Here are some rows, each followed by its group. Rows of different groups can look alike.
  -43  -45  -67  -29  -21  1  10  -28  6  -22  -35  -15  12  -38  -12  45  26  -12  12  2  38  -6  10  -23  10  -11  -11  -42  -23  8  22  -24  -44  25  -22  1  -45  -1  -21  -3  -16  -22  11  -56  3  2  -42  -76 0
  -19  5  21  0  -17  -1  -22  -9  -2  4  30  -9  -16  -34  -13  -21  39  -10  48  9  40  -6  -41  26  5  -55  9  -31  5  -23  15  7  57  -13  -24  -13  38  -20  2  -2  12  -41  -23  -8  -15  22  -15  -5 1
  -4  -27  2  -31  6  -14  -7  -4  12  -17  -1  2  11  -3  -6  12  -21  7  -3  14  -14  0  19  -8  17  2  5  36  5  -11  -5  11  5  0  -14  0  -24  8  6  -2  -18  -11  -31  -34  15  -7  18  -33 2
  41  -12  -2  -22  3  -30  4  -3  29  -9  -20  66  5  2  6  15  -9  40  -21  12  -13  -34  36  -57  4  19  -28  2  32  10  2  17  15  -43  -36  37  -20  -10  -30  24  -22  75  5  44  0  18  -41  25 3
  33  49  17  41  -27  13  -2  2  -40  35  47  -26  -22  -9  4  11  0  -41  59  -58  9  10  -51  -4  1  -48  5  -33  5  -11  16  41  -3  -31  36  28  -13  17  -39  -21  44  -7  56  32  -2  -21  -2  12 1
  24  1  -3  20  -45  -6  -17  27  -6  5  32  -34  -13  8  14  -28  9  7  -14  13  14  12  -3  -24  -33  -13  3  -7  20  1  -12  7  3  22  -22  18  -38  15  31  -28  -7  18  9  11  -24  18  -24  10 4
  -18  18  35  -17  26  5  -16  0  8  -4  -3  27  36  10  -2  -40  23  36  -35  51  -37  -6  6  27  0  14  1  28  12  16  -1  15  44  -13  -18  12  37  21  2  -6  -44  -7  -4  7  2  31  25  12 1
  30  64  83  34  -26  2  -3  36  -49  37  67  3  -15  -5  7  -30  8  -35  -14  -10  3  21  -62  46  -41  -43  7  -23  27  -50  -4  21  32  -31  27  23  15  27  -25  1  65  -6  16  56  2  -8  -8  47 0
  9  -7  10  4  -2  13  -14  -34  -21  -15  4  -21  24  -18  -4  -43  19  20  17  27  -9  -6  -15  -19  -5  -3  -14  -4  30  7  46  29  11  54  13  -12  7  42  -2  -15  0  3  -2  -22  -41  4  17  -22 5
  3  31  22  10  -8  4  8  -23  -31  30  43  -15  3  -37  -18  8  2  -16  28  -10  28  20  -42  -3  -8  -32  20  -30  17  -11  16  26  -3  -12  14  31  -20  34  -5  2  21  -9  16  1  -30  0  10  14 5
  -61  -60  -49  3  -44  1  -1  -53  -14  -31  -1  4  -42  -52  -19  59  18  -34  56  -34  59  -2  -17  -47  14  -46  -8  -92  -72  7  44  -26  -42  25  28  17  -33  -28  -8  -17  11  -40  -22  -38  -22  -15  -3  -99 0
  -26  5  -12  -29  -9  -18  -1  -23  24  -12  -17  55  28  1  -20  -19  30  26  8  31  -33  -27  15  -9  -1  -13  -35  25  1  -11  1  6  27  -8  -6  5  31  23  -6  19  -15  3  -28  -13  -27  16  25  -8 2
  3  40  33  40  -34  4  -5  5  -24  4  33  -21  -22  -14  0  -19  3  -48  46  -24  41  9  -49  12  28  -40  17  -49  18  -28  1  21  35  -30  38  -3  26  21  -23  -22  26  -31  28  45  -10  -18  -27  6 5
  4  -30  2  -23  13  -28  10  -27  -12  -30  -12  10  70  9  4  11  -45  29  -29  60  -46  -27  20  5  15  55  -29  29  28  -10  -3  35  -18  49  -33  20  -7  9  -5  15  -18  42  -16  -46  20  30  43  6 5
  22  -2  -4  5  47  91  25  -14  56  4  -30  14  77  -14  19  33  -27  22  18  41  -8  10  43  28  46  5  -19  8  -18  72  4  1  -42  18  12  15  -27  35  -35  -18  -29  21  -8  -1  70  35  -24  53 2
  -6  -12  -17  -4  -8  13  -11  0  29  -2  -13  -7  26  14  8  18  -13  10  -10  0  -21  3  29  0  -24  31  1  30  -15  31  -8  -6  -1  25  -1  24  3  7  -2  -5  -7  27  -8  -32  5  2  5  -19 4
  -18  -13  -35  -34  24  3  -7  17  18  -26  -41  31  18  16  -7  -40  2  29  -39  41  -14  -7  26  19  20  17  10  21  -7  26  -14  -16  18  4  -16  10  18  1  3  2  -54  24  -11  -13  18  42  10  -1 1
  17  11  -30  34  -72  4  -55  127  48  29  39  -67  -25  41  -12  51  0  9  -43  -27  16  8  3  34  -61  -13  -26  0  -63  27  -40  4  -21  -9  -53  29  -59  -11  50  -18  -16  13  -14  21  -24  8  -77  16 4
  -25  -31  16  -14  35  11  17  -46  0  0  -8  28  -3  -26  -8  -19  3  -15  35  14  -8  15  13  -2  31  9  14  1  30  -33  15  -20  18  4  26  -13  31  0  -9  22  3  0  -7  8  30  -3  19  17 4
  -18  24  46  23  -23  -5  -9  2  -37  1  27  -8  -42  -11  -14  -31  28  -5  -3  -56  52  -4  -26  0  1  -25  4  -23  44  -17  5  14  -23  -29  -23  -3  34  14  1  -2  5  -12  5  16  -13  -18  7  -31 2
  -80  27  59  27  -12  25  -47  -10  18  -9  21  27  -9  -38  -16  -127  59  48  35  62  38  8  -44  42  -32  -59  22  1  79  -28  14  79  99  -20  -21  11  51  31  0  -35  -21  -54  -30  -14  -44  45  56  -36 1
  26  -2  0  -20  23  -7  9  -9  2  -7  -13  -6  63  34  25  -24  -11  56  -26  31  -36  -7  22  28  -8  38  15  49  14  -7  -7  17  1  1  -26  16  23  11  5  0  0  21  -39  8  1  22  32  12 0
  -4  -40  -36  -25  11  1  -17  -14  11  -15  -30  13  -1  7  -6  7  -15  24  -11  24  -16  -13  41  12  -1  34  -14  11  -4  57  -14  -36  -13  19  -2  0  -15  2  -22  14  -14  20  -73  -18  20  6  18  -28 0
  23  -38  -44  24  -34  -9  -21  27  11  4  2  -40  42  25  22  14  -22  40  -37  -18  -4  -3  8  -24  -23  22  -39  12  13  -4  15  32  -14  34  -24  2  -10  9  31  -27  -13  62  50  3  -17  3  -32  -14 4
  16  -36  -8  -27  22  -47  14  -51  -18  -12  -4  -43  65  -4  -6  2  -18  20  8  19  -15  -20  12  6  -23  47  -9  17  49  -36  26  68  1  61  -1  -2  2  8  -8  -8  6  34  -6  -37  -8  -5  44  -23 5
  3  13  20  3  -9  12  -1  -29  -11  0  22  -22  10  -3  -3  -14  11  -1  0  -5  4  -3  -29  -12  8  -30  22  -20  3  -45  -3  7  19  -11  15  3  -27  4  4  -1  11  -31  -13  -3  -13  -16  -15  -1 4
  -41  -27  -27  -4  -24  -7  33  -17  -10  -47  -2  17  -19  -15  -22  21  6  -24  55  -30  54  -3  -12  -41  1  -35  5  -52  -5  -15  14  -22  3  -5  -10  -40  -13  -9  37  -7  0  -12  -18  -2  -24  3  -9  -92 0
  20  52  65  66  -5  53  -6  -34  -49  31  58  -14  -30  -20  -2  22  19  -76  66  -5  62  39  -45  29  3  -69  -3  -65  22  -12  35  15  11  -32  33  -7  -30  10  -31  -21  32  -48  38  51  -35  3  -31  68 2
  -16  -61  -38  -55  39  -26  2  9  67  -16  -76  50  44  42  -2  2  -29  80  -41  43  -54  -22  80  -29  27  66  -28  67  11  86  -24  -25  -18  39  -31  -5  -8  3  24  35  -50  56  -39  -21  40  41  13  -21 6
  -4  10  -22  22  16  -14  -8  -21  5  8  -13  -6  -32  19  14  -24  -22  -5  -17  26  -3  -6  9  26  -21  -22  -16  10  -38  -5  10  -42  -12  51  5  -13  -17  -34  -3  -10  5  -28  6  -21  1  -4  20  -27 6
  19  -9  -5  -1  10  4  5  -11  -13  -9  4  10  0  -13  -19  16  16  2  21  31  -4  -10  7  8  11  5  10  -8  28  3  4  9  -1  -6  -6  -9  -10  20  -13  24  -23  12  -8  6  -24  7  -15  7 3
  15  45  37  19  -21  -7  4  -50  -48  15  38  -23  33  -23  3  -11  12  -29  33  3  53  -18  -48  32  -22  -33  22  -42  44  -38  50  55  11  30  25  5  13  37  -31  -20  42  -14  33  -37  -64  16  45  -18 5
  39  13  -28  11  3  -13  -1  -55  -9  26  -32  53  11  -13  5  7  -8  56  -16  21  0  -16  25  -44  12  19  -34  0  3  -2  6  12  -18  -17  -35  21  -28  2  -10  18  -8  35  19  58  -7  19  -41  6 3
  1  -27  -15  -17  20  -6  9  -12  23  -3  -23  24  16  -1  27  8  -13  37  3  17  -12  -18  31  -32  5  10  -22  19  6  14  -4  -18  -5  5  -26  -1  10  -13  21  12  -19  22  -25  4  29  20  9  -21 3
  -4  -23  10  -9  14  -11  34  -37  -5  13  -4  0  2  -7  -4  29  -1  -24  32  21  5  -18  11  -28  44  27  4  4  -27  19  -7  -35  -16  20  39  -29  3  -3  -6  -1  5  -9  -12  22  8  -17  1  -12 4
  20  -68  -22  -65  36  -5  26  19  60  -46  -47  59  62  31  -12  22  -28  46  -33  32  -53  -26  74  -18  13  69  -48  47  36  40  -26  -30  -31  27  -49  8  -37  13  5  13  -62  57  -52  -42  63  35  -4  -8 6
  -1  17  4  -6  4  41  -25  23  40  15  -1  5  -57  1  -13  -12  37  -26  -1  -1  20  7  -1  9  -25  -23  -2  -10  -11  37  -20  -38  48  -42  -10  9  31  2  -13  -4  7  -13  37  12  3  -7  -24  7 5
  -12  38  81  36  -19  -9  12  -8  -49  23  75  -25  -41  -14  4  1  39  -30  57  -13  57  23  -42  14  14  -41  32  -49  21  -7  33  56  21  -37  14  -3  43  9  -7  -12  33  -11  35  17  -19  8  5  2 0
  -52  8  -6  -10  -38  -2  8  34  42  16  -4  48  -54  -7  -5  4  15  -47  -31  -62  22  31  -2  -24  -4  -29  8  -3  -15  29  -45  -54  54  -84  -13  0  38  -42  -11  -5  -25  -27  -36  10  29  -24  -66  9 5
  -41  -31  -14  -24  -13  -26  10  41  26  -17  -22  46  -7  17  6  -9  -16  8  -52  -23  -35  -9  18  -11  0  17  -5  31  14  4  -29  -43  -10  -5  -39  -3  18  -56  32  14  -14  29  -67  -7  4  -9  0  -29 2
  -2  -12  -24  -1  7  -38  9  -44  -16  -2  -29  -28  26  -6  32  15  -19  47  -32  47  -11  -13  18  4  -12  26  11  28  -9  -5  14  11  -6  59  -6  -17  10  20  14  7  4  0  23  -39  -31  5  71  -31 5
  3  -35  -41  -50  39  -6  23  -10  46  -24  -47  44  38  0  5  21  -28  43  -42  50  -54  -26  57  0  2  52  -32  38  -3  30  -28  -14  -40  28  -10  -26  15  -15  1  12  -43  15  -37  -39  11  19  15  -9 6
  20  -24  -10  -36  -1  -28  21  -26  -11  -10  4  -40  24  19  19  22  -14  1  -15  -11  -15  -12  32  -9  22  34  8  6  -1  -24  7  -30  -29  30  2  4  -40  6  -21  3  -8  44  24  -22  39  -10  -12  1 1
  -28  -27  -21  -15  -5  -2  14  -2  38  -10  -19  13  17  -8  -3  9  3  -5  -6  23  -10  -2  16  -21  5  20  -27  6  -7  29  -3  -8  -28  24  -8  -4  -13  -17  2  3  -35  -1  5  -4  -9  11  9  -28 0
  -7  36  52  39  -42  15  23  -3  -59  37  47  -56  -37  -25  20  6  19  -99  34  -69  54  37  -81  18  20  -50  36  -73  27  -35  18  -2  16  -27  38  6  15  -13  -27  2  41  -43  53  0  -13  -75  -5  19 1
  19  28  44  -3  19  57  -8  7  1  10  10  14  37  -29  1  5  -18  -5  29  -1  60  35  -7  31  14  -23  1  -32  -2  28  0  41  -26  -8  6  28  -57  48  -39  -26  -32  8  26  22  68  27  -45  81 2
  -36  -9  -9  -27  21  26  6  68  35  -14  -47  48  -44  3  -9  8  -4  -18  -22  -17  -22  21  24  33  -6  1  39  21  -32  86  -56  -74  -5  -47  1  -18  21  -20  0  -4  -35  -32  -7  7  44  -4  -11  8 5
  -2  23  71  -46  -98  -127  16  45  -81  32  55  -17  -66  27  -23  -89  59  -3  -12  -95  -21  -20  -65  -53  -27  -9  54  23  118  -127  -22  -1  127  -27  -50  -30  124  -49  37  38  76  -34  -66  35  -10  -82  78  -48 2
  18  19  15  -39  40  -6  26  40  28  10  -16  25  16  31  22  -13  -30  51  -31  48  -38  -6  50  8  -8  51  4  83  13  28  -53  -39  14  -15  10  8  35  10  24  20  -14  26  -9  16  17  4  5  74 0
  19  15  19  10  15  72  -13  13  14  2  -1  -2  17  -1  4  6  -32  -21  35  14  40  23  19  32  23  -6  -15  -1  -6  23  4  21  -16  5  28  -7  -43  7  -24  3  -1  14  7  -7  33  9  8  29 2
  -26  7  12  -33  2  23  28  10  26  8  0  -21  12  -3  -3  -29  3  -17  -9  -40  -18  1  -5  36  -7  9  -5  -1  3  29  -4  12  -1  -11  21  -9  6  35  -13  -15  -13  -9  -15  -42  15  9  19  7 3
  -53  69  0  96  6  27  -53  -48  -52  31  -13  -47  -65  -18  5  -57  1  -12  -15  28  44  -1  -39  24  -36  -89  30  -14  -97  -24  23  -13  4  22  23  -72  43  -14  4  -3  26  -91  65  -62  -78  -5  100  -49 6
  -43  -20  11  -1  1  22  10  15  11  -1  5  9  -21  -15  -19  1  -9  -30  5  -6  0  38  -4  40  7  -11  21  -7  -25  8  -25  -23  -1  -19  18  -23  17  7  16  -21  11  -32  -18  -8  43  -3  -16  10 3
  -6  -43  -54  -69  47  6  6  42  76  -7  -61  58  7  32  -17  -26  -34  59  -54  53  -66  -24  71  -15  21  42  -30  69  -15  63  -49  -56  -8  -7  -27  7  -5  -18  20  11  -69  19  -52  -20  22  29  1  0 5
  -37  -35  -41  -29  5  10  6  -4  58  -5  -36  13  9  -6  -17  28  -5  21  -23  20  -14  2  30  -1  -10  29  -20  19  -31  34  -28  -8  -9  7  13  -7  -15  2  16  -3  -44  7  -14  -1  32  -5  8  -25 0
  53  24  58  9  15  -1  17  -21  -48  18  34  -14  40  -17  -2  -50  -13  13  12  2  -4  -1  -14  1  -21  10  11  19  55  -35  11  65  36  13  27  -15  25  32  -32  14  27  25  -17  8  -4  -3  25  67 5
  11  33  39  36  -3  13  14  14  -15  25  32  -8  -18  0  -15  -17  -11  -43  28  -37  28  15  -40  -4  12  -25  7  -42  -3  -30  10  23  8  -22  -4  16  5  8  -31  -21  35  -27  9  8  -14  -50  -31  11 1
  19  -12  -18  -4  -9  18  22  13  -33  -2  11  -16  27  10  6  22  4  -12  10  -27  21  16  -18  -41  -10  8  14  -9  12  -13  8  -29  -20  -1  14  10  -8  -12  10  7  28  -29  -5  -9  10  -13  -26  15 1
  16  -24  -19  -38  13  19  11  32  44  -17  -11  42  23  -1  -6  12  -8  21  -7  19  -21  1  28  -17  27  37  3  20  36  27  -24  -25  7  11  -2  14  -9  -6  6  4  -48  -8  -17  -14  22  -5  -9  -8 6
  33  -9  12  0  9  8  9  -15  -2  -14  10  -6  31  12  -4  -1  -17  23  -20  21  -38  -5  9  -7  -4  25  -27  15  15  -4  6  -16  -20  -4  21  9  25  4  -14  6  14  9  8  -25  -20  23  7  11 0
  -15  -33  -21  -48  20  9  8  16  34  -23  -47  34  38  2  -13  -11  -28  61  -50  42  -53  -17  63  -3  4  36  -42  46  4  25  -18  2  -9  15  -20  -17  14  -20  21  18  -38  14  -41  -7  21  29  -17  -10 1
  -17  -25  -12  -24  23  -9  3  4  -4  -7  -20  2  6  26  9  5  -10  27  18  1  -19  -17  30  1  1  15  1  8  -5  -9  -21  -22  10  -4  10  -2  -23  -30  5  -9  -15  15  -24  11  2  -2  25  -25 2
  -2  -24  -29  -34  10  -15  19  46  46  -18  -35  42  -3  27  5  29  -37  -3  -39  -17  -47  4  50  -27  2  19  -27  44  -29  42  -42  -76  -8  -49  19  4  -34  -27  3  21  -24  3  -56  23  51  -35  -31  27 5
  14  0  2  -11  17  -15  22  2  25  18  15  -15  26  19  9  -7  5  -39  9  -16  -15  0  13  8  11  23  -14  23  -6  -12  -6  6  -25  5  24  16  -3  14  -11  16  27  10  -15  20  33  -20  -23  23 0
  25  12  17  6  -4  -27  13  2  -4  -9  10  10  -7  3  7  -6  14  -28  -9  -8  1  4  -26  17  10  -4  0  -1  -11  -11  -6  -7  26  16  -9  9  17  -3  28  5  22  -20  12  28  9  -18  6  13 0
  0  33  38  42  -36  23  6  -4  -51  30  54  -34  -42  -27  2  -6  -3  -55  63  -34  40  9  -59  34  -5  -55  14  -56  11  -36  21  48  36  -42  21  -17  16  3  -33  -11  33  -24  13  31  -44  -40  -37  17 0
  17  42  38  38  12  45  -14  -2  -6  8  17  -10  28  8  20  34  -10  -18  44  32  19  40  -11  39  7  -19  -15  -16  -27  43  13  13  -32  -15  45  6  -31  37  -63  -26  8  9  18  14  16  7  -44  29 2
  -24  5  19  -22  66  63  47  -37  -14  -5  -42  35  19  -8  13  -1  12  16  32  0  -16  20  14  13  16  7  -16  -1  -17  32  5  -2  -19  -23  49  -7  21  -3  -59  -3  -12  -40  12  23  34  19  0  23 4
  -4  13  -6  4  -10  -4  -33  -26  4  -22  7  18  -26  -9  -5  1  -5  -19  30  -25  32  -3  -17  -18  3  -19  0  -34  11  12  -5  -2  19  9  18  5  -17  -8  -21  -5  5  -1  17  0  4  -9  -32  17 0
  -29  -50  -48  28  -51  -1  -36  28  7  -2  -2  -31  -24  1  -30  56  -7  21  -5  -20  9  3  4  4  -33  -17  -15  -31  -44  14  7  -9  -3  64  -42  28  -27  -4  27  -22  -17  6  4  -35  3  -11  -33  -50 4
  -17  48  38  23  9  29  -41  -6  22  -8  -2  19  -8  -35  -24  -88  70  5  24  37  29  9  -36  14  -8  -49  27  -7  28  2  13  32  62  5  -10  -7  52  0  -52  -16  -8  -27  -45  4  -36  21  -6  -48 1
  26  -3  6  0  35  44  -17  4  41  -10  -37  20  36  -3  6  18  -35  17  -8  45  -7  -2  29  38  12  41  -9  28  -16  58  -7  -7  -55  19  17  3  -23  -9  -15  -9  -59  23  -18  14  31  51  -13  55 2
  14  27  13  42  -38  3  -3  0  -2  2  28  9  -12  -13  -4  -21  -8  -32  -3  -16  18  6  -22  10  -2  -19  9  -30  -20  -2  19  41  -2  -5  2  21  -2  18  -4  -3  29  -2  18  23  -14  -12  6  1 4
  -74  -108  -123  -86  46  -4  38  -75  62  -69  -127  49  47  -1  -21  56  -17  35  -47  42  -42  -48  97  -9  44  71  -23  27  -97  70  -7  -65  -65  42  -1  -8  -19  -14  31  -2  -62  36  -79  -70  43  55  28  -100 0
  36  -25  -59  29  -127  -80  -75  127  21  3  64  -102  -4  72  -12  31  -26  69  -72  -16  -48  -4  17  16  -98  1  -23  44  -34  22  -15  57  -22  67  -85  14  -85  -12  73  -26  -35  74  -11  1  -40  4  -56  -22 4
  -7  14  -10  6  12  38  7  1  28  11  3  -31  6  -7  -2  8  -4  9  27  13  14  10  11  32  -6  -18  14  3  13  26  16  -12  -23  -6  -2  -2  27  -3  -38  -29  3  8  -28  24  -18  4  12  29 2
  -38  -6  -6  -36  0  19  5  -1  29  3  -20  38  -18  8  -1  -2  -10  -16  -5  -4  1  -7  30  -30  32  -8  -20  18  -30  15  -23  -31  13  -49  -7  20  -12  3  7  23  -16  6  -31  -24  25  -9  -12  17 5
  -36  -27  -8  -10  -16  -5  2  3  23  -18  1  18  21  -2  4  -26  5  -19  -10  10  -12  -11  0  20  -10  24  13  22  10  10  -7  0  -3  22  13  13  -7  2  13  -11  -8  17  -28  -33  27  13  22  -13 3
  19  -18  -29  -24  34  -36  12  -33  -10  -8  3  1  62  25  -3  11  -15  48  -4  40  -15  -24  -1  17  0  31  -22  31  26  -32  29  35  -12  55  5  -26  19  14  21  -5  -7  46  0  -45  33  10  42  1 5
  0  7  -12  2  20  -5  18  -3  34  -10  -27  14  14  15  8  24  3  18  -8  28  -12  -3  28  -18  4  17  -14  28  2  14  -11  -24  4  2  -15  19  -11  -6  5  -10  -31  24  -17  -24  15  -9  -3  28 3
  25  17  0  16  -3  -9  -2  -4  -3  1  14  13  -5  -3  3  -30  9  -1  9  -24  13  9  5  -31  11  -23  5  -7  -11  -29  7  -9  0  -8  -10  3  -32  -25  -1  -7  6  8  35  16  -17  5  -31  23 3
  -46  -18  -63  -5  62  22  -22  -18  36  2  -84  1  34  42  41  27  -28  67  -60  65  -54  -37  69  37  -3  37  -25  69  -85  68  0  -33  -61  64  8  -46  -14  4  2  8  -34  -1  12  -69  5  59  72  18 6
Which 3 groups are nearest to each row below, nearest first, going by the distance to the centre of the group?
  66  87  92  31  35  -17  -15  49  -45  50  23  -15  -7  10  20  -60  12  8  -32  28  -2  19  -13  46  11  8  36  54  44  -51  -18  29  29  -29  15  -2  63  1  20  10  32  7  21  60  16  1  36  97 >> 1 2 5
  3  4  8  15  7  -14  -2  24  -2  14  -4  -20  -10  6  8  31  19  -8  7  6  -15  1  -11  -8  -12  11  8  -11  16  -10  -3  -18  -14  -9  11  26  26  1  5  -8  12  -10  22  -3  -4  -2  -18  9 >> 0 5 4
  -1  -32  -28  -18  19  -2  -11  -5  15  -15  -13  -25  41  11  0  13  -8  23  -31  40  -44  11  21  -1  -4  36  -9  17  -12  2  -9  26  5  40  5  -11  22  0  19  -4  -13  4  -25  -24  -5  16  5  -22 >> 6 5 0
  21  43  34  66  7  86  -25  -7  -15  41  27  -32  21  -15  -1  56  -9  -25  54  1  69  40  -34  47  5  -51  -26  -53  -16  25  25  17  -24  -9  38  0  -63  26  -47  -31  13  -4  51  30  6  18  -55  60 >> 2 1 4
  -20  -36  -44  -30  3  -6  13  -4  12  -27  -10  1  -16  -5  -14  17  3  -2  6  5  0  8  4  -19  -1  15  -13  -8  -26  -5  -3  0  -16  20  0  -11  14  -7  -24  -3  -12  9  9  -37  16  -12  0  -28 >> 0 5 3
Which 3 other groups have their centres nearest to the centre of group 5, nearest first?
3 0 2
Which 2 groups are nearest to each row below, nearest first, going by the distance to the group's nearest row?
  55  -12  -16  7  9  -19  53  -32  -58  14  19  -68  3  23  30  109  -29  -38  5  -61  -14  -24  13  -31  7  28  9  -13  -7  -31  4  -48  -86  3  30  -1  -49  -14  -2  -14  19  50  55  43  52  -51  -6  43 >> 1 0
  -7  11  34  19  -8  32  10  -20  -33  13  22  -17  -18  -33  -22  14  5  -48  38  -16  33  22  -39  21  5  -45  11  -51  -13  -21  19  14  17  -27  11  -9  24  -12  -37  -5  15  0  50  -25  -28  -2  -3  -26 >> 5 1
  -12  -10  -14  -37  2  30  -1  76  58  -5  -26  46  -52  -2  -5  15  13  -8  -27  -31  0  6  15  4  18  2  -18  21  6  19  -40  -34  -11  -72  -6  1  2  -28  1  27  -19  5  -41  46  43  -3  -46  15 >> 5 2
  -24  -58  -20  -54  22  -48  11  6  7  -23  -35  -2  58  14  -5  3  -20  50  -33  20  -59  -27  39  -36  0  50  -15  48  18  1  -19  -11  -4  41  -7  -13  28  5  16  5  -13  56  -52  -29  42  9  17  -13 >> 1 6
  -8  -37  -41  7  42  -18  -15  -1  2  -34  -54  28  27  18  0  38  -19  47  -18  33  -36  -20  32  13  9  20  -12  59  -49  10  2  -17  -31  29  -15  -32  -1  -2  4  21  -12  36  5  -40  -5  17  30  -36 >> 6 3
Which 3 groups are nearest to each row below, nearest first, going by the average distance to the group's rows?
  47  73  47  84  -88  -57  -66  90  -29  54  109  -110  -17  41  3  17  26  -16  -11  -50  -19  32  -49  77  -90  -48  17  -31  18  -28  18  71  34  -19  -32  12  -20  37  30  -25  22  21  33  33  -65  -21  -83  58 >> 4 1 3
  21  -16  6  -45  38  15  -5  20  11  -7  -21  17  65  33  7  -20  -8  56  -48  45  -84  10  39  46  23  37  -1  71  12  23  -29  -3  -12  -8  19  -5  45  45  39  -4  -7  29  -55  6  39  15  31  31 >> 3 6 5
Group 2 spreads out most along one direction. Which 3 other groups' directions of most spread are closest to that one, closest first?
0 6 1
Group 5 spreads out most along one direction. Which 3 other groups' directions of most spread are closest to that one, closest first?
0 6 1
Group 0 spreads out most along one direction. Which 3 other groups' directions of most spread are closest to that one, closest first?
1 6 5
Which 2 groups are nearest to each row below, nearest first, going by the distance to the centre of the group?
  35  -32  -12  -42  44  5  31  9  26  -15  -18  23  10  20  -1  30  10  -5  10  -14  -18  9  31  1  30  13  -27  8  3  7  -29  5  8  -16  10  18  6  5  -5  11  -7  11  -28  15  48  -3  -3  8 >> 3 5
  3  4  20  28  17  2  -14  -3  -4  5  21  13  -2  -1  -1  10  15  -24  31  8  -2  7  -23  34  3  -15  -6  -7  -23  -5  12  -1  23  -9  27  2  16  9  -21  8  21  10  -24  3  -11  5  -9  12 >> 2 1
  -27  55  7  53  -26  -8  -20  -3  -56  19  21  -41  -76  1  21  -49  -13  -13  -7  -19  23  -2  -45  24  -28  -63  9  -36  -42  -43  25  -53  24  31  8  -15  -24  -17  -5  6  59  -46  97  -45  -13  -44  28  -17 >> 1 4
  2  -18  60  -44  -32  32  9  38  25  -27  45  36  29  -28  -37  -54  42  1  67  -20  32  32  -25  1  27  12  -1  -43  113  19  -12  86  83  -44  -11  62  -35  62  -31  -23  -9  27  -24  38  36  8  -76  21 >> 1 2
  -15  3  4  -17  -4  11  -1  -3  -5  -9  -15  25  15  0  -4  -2  19  -6  8  3  6  2  12  -24  8  -1  -6  -8  15  18  2  22  -8  13  -9  -3  8  -49  -32  1  -11  -5  19  -21  -20  6  11  3 >> 5 0
  -30  -33  -19  -51  21  -8  2  0  22  -15  -42  37  5  8  -8  -19  -27  28  -20  45  -16  -1  25  -17  22  48  -12  51  4  30  -3  -23  -13  24  19  -21  0  -17  13  -3  -24  15  -42  -8  -16  19  15  -3 >> 6 3
  22  -32  -65  20  -102  -24  -73  127  41  8  21  -54  -19  69  -8  30  -23  48  -102  -8  -47  10  27  45  -75  4  -55  36  -63  29  -48  7  -21  -10  -67  15  -83  5  48  -10  -43  73  19  25  -17  17  -34  4 >> 4 3
  -33  1  -7  16  21  -7  -6  5  -4  13  -20  -8  -2  7  1  20  3  -7  -24  25  -12  -15  15  28  3  -19  -10  23  -50  2  6  -30  -33  23  4  -45  23  -28  11  4  10  -35  21  -21  -16  10  38  -21 >> 0 6
  48  -39  -21  -27  17  -8  40  1  11  -6  -27  9  -16  16  16  39  -41  -8  -24  -18  -20  -28  28  -26  15  47  3  12  -19  5  -7  -33  -59  6  16  -12  -55  -16  11  6  -3  44  13  18  56  3  14  25 >> 3 0
  19  47  15  34  -13  23  19  -19  -36  50  31  -17  -18  -12  4  32  6  -51  35  -43  41  21  -39  -4  26  -44  15  -61  15  -2  10  -2  -42  -35  31  8  2  -2  -40  -3  41  -17  36  9  4  -21  -19  49 >> 2 1
  13  54  43  1  45  5  8  -10  -10  17  26  34  -4  -1  4  -34  -16  7  6  -13  -22  17  -22  27  2  -1  5  10  17  -17  -10  6  20  -30  24  27  38  -3  -15  17  42  5  10  48  15  -12  15  60 >> 2 1
  25  2  -29  -10  13  9  25  -3  -7  -9  2  -15  -4  15  24  35  -11  -24  12  -47  -14  -9  12  -27  25  17  12  -2  -24  -18  -15  -68  -49  1  34  10  -50  -7  -8  -5  10  16  32  13  14  -30  -34  18 >> 0 3
